Each run below is a few steps of one of 6 hidden systems, one row a step.
In the rows, zero is written as 128.
seq 1, q_651:
[[114  81 131 105  88  80 104 139  86 142 148 117 142 126 189 140 133  99
  128 130 104 128 124 143 150 110 152 106]
 [137  97 131 107 107  48 136 137 122 120 178 120 159 130 176 173 140 120
  135 133 116 114 135 123 142 107 148 108]
 [170 134 116 125 135  70 176 127 149 108 161 123 147 134 127 173 135 141
  128 135 121 116 128  88 122 118 124  94]
 [158 148 125 148 156 119 173 142 158  97 135 135 134 118  76 155 133 149
  124 138 127 128 120  77  99 125 104 104]
 [145 154 141 160 160 172 136 147 134 112  92 140 119 116  68 115 131 127
  129 128 126 134 118  99  92 153  94 118]
 [116 141 139 150 126 194 100 150 107 127  70 133 108 121  90  94 138 104
  129 128 117 147 112 125 120 150 106 121]
 [109 111 149 122 101 150  72 139  78 145  94 121 110 123 135  95 140  95
  131 121 100 140 114 155 137 132 127 125]]
seq 2, q_628:
[[181 119 110 147  75 157 133 126 100 111 131 102 145 114 113 136 113  82
   98 120 145 153 157 173  94 140 132  72]
 [163  93 116 144  69 120 117 112  83 117 133 115 154 116 163 150 125  68
   85 122 124 143 139 159 109 133 111  64]
 [122  81 124 126  76  88  82 112  86 143 112 128 145 119 201 143 118  83
  104 119 111 128 114 152 114 130 126  90]
 [102  91 136 116  86 118  66 124  99 173 108 149 128 117 197 111 114  91
  106 122 130 124 107 167 130 127 123 126]
 [ 95 114 142 120  95 165  69 126 117 183 102 148 117 127 166  89 102 116
  114 115 140 135 113 172 139 136 131 162]
 [114 136 137 138  93 212  86 131 129 164 100 126 107 118 125  74  96 114
  122 103 164 136 145 189 133 154 133 164]
 [149 137 113 141  91 215 115 127 135 131 112 112 117 113 100  92 103 105
  111 116 172 151 159 188 110 152 134 127]]
seq 3, q_228, 7 rows:
[[158 141 122 152  93 206 109 131 103 127 102 107 125 108 105 106 117  84
  109 118 143 153 149 174  97 148 128  94]
 [125 112 138 149  97 163  82 132  85 148  81 131 133 110 139 108 113  79
   99 122 114 147 107 153  95 152  99  89]
 [108 105 139 137 103  97  90 117  97 152  99 152 138 126 190 130 105  97
   95 121 108 125  86 123  92 147  92  96]
 [115 104 124 123 120  59 118 109 141 158 146 165 142 126 202 154  94 138
  102 113 140 113  94 127 105 128 108 122]
 [144 117 110 124 107  70 151 102 175 148 185 148 146 137 174 163  85 156
  105 118 172 106 139 139 124 128 135 130]
 [170 128  98 116 106 106 173 110 179 128 196 112 143 136 137 153  84 151
  108 109 191 128 177 160 130 121 163 141]
 [172 138  89 138  96 167 157 117 163 117 157  91 130 127  96 125  98 130
  115 101 184 141 183 184 123 121 164 134]]
seq 4, q_894 (7 x 28):
[[111 111 154 144 152  84 108 136 100 129  94 157 135 125 137 136 135 118
  123 140  87 122  83  71 101 132  87  87]
 [ 95 113 151 112 160  53 130 139 133 141 135 159 139 138 151 143 140 140
  140 151  96 100  87  75 134 115 120 138]
 [101 115 139  98 146  72 138 145 150 157 153 144 122 142 149 133 117 170
  150 141 132 103 122 114 165 107 151 180]
 [123 118 125 113 118 123 133 143 167 159 164 127 120 138 140 113 101 161
  146 113 166 118 166 159 174 114 168 193]
 [150 139 107 121  95 189 131 136 158 140 151 110 111 126 111  98 100 129
  126  97 179 143 173 193 148 129 158 163]
 [158 141 114 148  86 211 123 131 129 129 112 110 124 114 100 105 106  95
  103 102 159 146 153 182 106 149 130 110]
 [147 131 131 164  99 175 113 136  89 122  89 127 136 113 114 121 129  78
  104 123 126 144 113 136  82 147  90  69]]
seq 5, q_123, 7 rows:
[[ 93  76 145  81  81  54  85 129  81 153 144 121 144 143 209 121 140 100
  143 128 100 114 117 151 174 101 155 128]
 [ 81  94 155  76 107  71  86 155 105 170 141 133 119 141 185 119 145 137
  171 136  96 104 114 137 200 103 162 172]
 [ 85 111 157  84 152  63 119 161 131 158 144 129 110 146 152 122 142 170
  171 145 101 100 119  91 202  97 163 176]
 [109 120 146  95 158  51 161 158 153 123 160 128 130 138 112 148 160 178
  180 151 104 103 117  69 176 101 147 153]
 [145 123 133 106 151  40 178 148 140 102 176 113 150 143 112 174 156 163
  158 156 103 105 128  65 153  93 141  95]
 [162  91 126 111 121  29 160 129 107  89 183  96 165 137 148 193 161 122
  139 145 101 123 127  94 140 100 149  68]
 [138  75 126 103  92  36 127 138  80 113 167  93 162 137 191 179 149  93
  141 131  94 124 133 122 143 101 144  66]]
seq 6, q_670, 7 rows:
[[164 173 119 141 160 158 198 138 195 101 155 119 119 133  38 131 127 181
  130 130 172 127 167 110 132 124 138 140]
 [192 137 100 129 118 118 202 118 159  80 175  84 147 133  75 177 128 138
  123 123 159 132 177 114 107 114 145  78]
 [195  91 103 130  72  84 156 116 107  96 172  76 167 131 141 175 128  91
  110 123 132 140 163 147 113 113 151  54]
 [139  69 121 129  59  97  95 117  54 128 132  94 153 128 184 148 136  52
  114 124 104 139 130 163 132 125 137  66]
 [ 92  79 139 120  77 134  50 141  58 160  89 135 128 120 185  99 134  69
  128 121  98 133 112 161 141 131 121 117]
 [ 69 124 157 120 118 195  62 151 104 184  74 153 100 129 139  59 131 116
  139 124 114 136 104 148 146 145 111 179]
 [ 88 174 143 133 160 206 118 153 170 163  86 156  82 137  85  63 115 163
  142 132 151 131 116 131 140 142 121 201]]

Which system made each run below?
seq 7:
[[126 127 144 131 165  60 149 147 119 111 126 149 140 129 115 165 155 146
  148 148  81 111  90  49 118 116 106  90]
 [128 136 146 163 173 106 145 143 128 110 103 161 133 110 104 150 142 128
  114 142 105 120  82  67  89 141  73  97]
 [128 135 143 171 146 156 129 135 103 122  80 147 128 106 108 127 132 105
  103 128  99 141  92  93  69 160  66  78]
 [150 111 136 157 105 158  99 132  77 118  88 127 134 110 116 124 124  71
  105 123 111 147 108 137  85 152  90  66]
 [146  93 129 129  81 131  85 139  53 118 108  93 141 115 135 138 145  59
  123 122  87 140 134 153 122 127 121  67]]
	q_651
seq 8:
[[169 127 106 117 115 114 174 130 157 113 184  96 139 143 118 155 121 145
  132 122 160 123 181 146 148 110 165 129]
 [158 104 114 100  87  88 136 143  99 110 171  70 148 128 144 158 142 103
  155 130 119 137 159 146 151 112 169  93]
 [130  88 137 112  90 110 108 150  50 119 115  92 144 119 139 130 169  76
  143 132  78 137 135 146 149 112 142  85]
 [106 106 155 140 110 144  79 141  58 133  71 126 132 122 137 102 149  74
  134 131  86 141 104 131 130 137 109 108]
 [103 143 149 152 134 184  88 139 110 152  67 154 111 125 114  86 120 105
  125 126 128 139  94 131 112 157  81 132]]
	q_670
seq 9, 5 rows:
[[ 85 129 153 129 141 108 100 134 119 161  92 169 126 126 162 115 125 131
  121 135 107 121  78 105 123 140  97 148]
 [ 80 125 151 126 146 106 104 130 146 167 114 171 117 135 152 108 112 141
  129 129 119 114 108 108 146 128 110 178]
 [ 97 126 146 122 139 129 111 139 163 172 133 156 106 135 145  97 106 157
  132 123 149 111 115 132 154 123 135 181]
 [117 145 139 136 125 175 122 130 168 172 126 151 101 133 123  87  93 145
  121 113 166 118 136 159 137 139 134 190]
 [126 140 133 145 106 198 110 125 158 161 105 156 113 119 121  93  91 125
  110 114 180 140 146 173 111 145 120 160]]
	q_894
seq 10 (5 x 28):
[[188  89 117 137 105  60 143 131  66  71 148  80 174 115 147 188 159  74
  128 144  78 138 138 103 115 115 125  25]
 [125  79 133 133  79  76  76 121  43 127 102 125 158 116 189 161 151  43
  107 132  79 133  97 121  93 127  93  49]
 [ 77 101 150 142  95 125  46 119  82 171  70 180 126 116 193 105 107  78
   95 120 100 129  71 140 100 161  76 113]
 [ 62 128 145 137 139 158  71 132 144 193  80 193 102 123 163  71  93 136
  110 118 146 117  84 142 119 157 105 189]
 [ 90 171 149 120 167 165 137 138 215 179 135 182  82 137 111  81  87 203
  133 114 174 101 123 135 156 137 133 230]]
	q_670
seq 11:
[[ 66 122 152 107 123 152  87 146 139 190 117 158  89 144 167  78 110 155
  146 122 145 118 122 152 176 120 153 223]
 [ 85 152 143 118 123 207  89 148 150 181 108 146  86 124 112  56  96 145
  130 109 169 122 138 172 152 142 141 212]
 [121 158 136 153 128 241 100 138 161 158  78 162  87 121  91  60  91 134
  108 110 164 139 123 168 111 164 105 171]
 [118 159 134 173 132 217 108 118 144 147  74 176 110 120  99  91  83 117
   92 110 171 131  98 136  69 174  75 138]
 [118 141 135 177 142 159 102 109 139 157  75 193 125 116 135 116  88 125
   77 109 143 129  68 116  58 179  60 115]]
	q_894
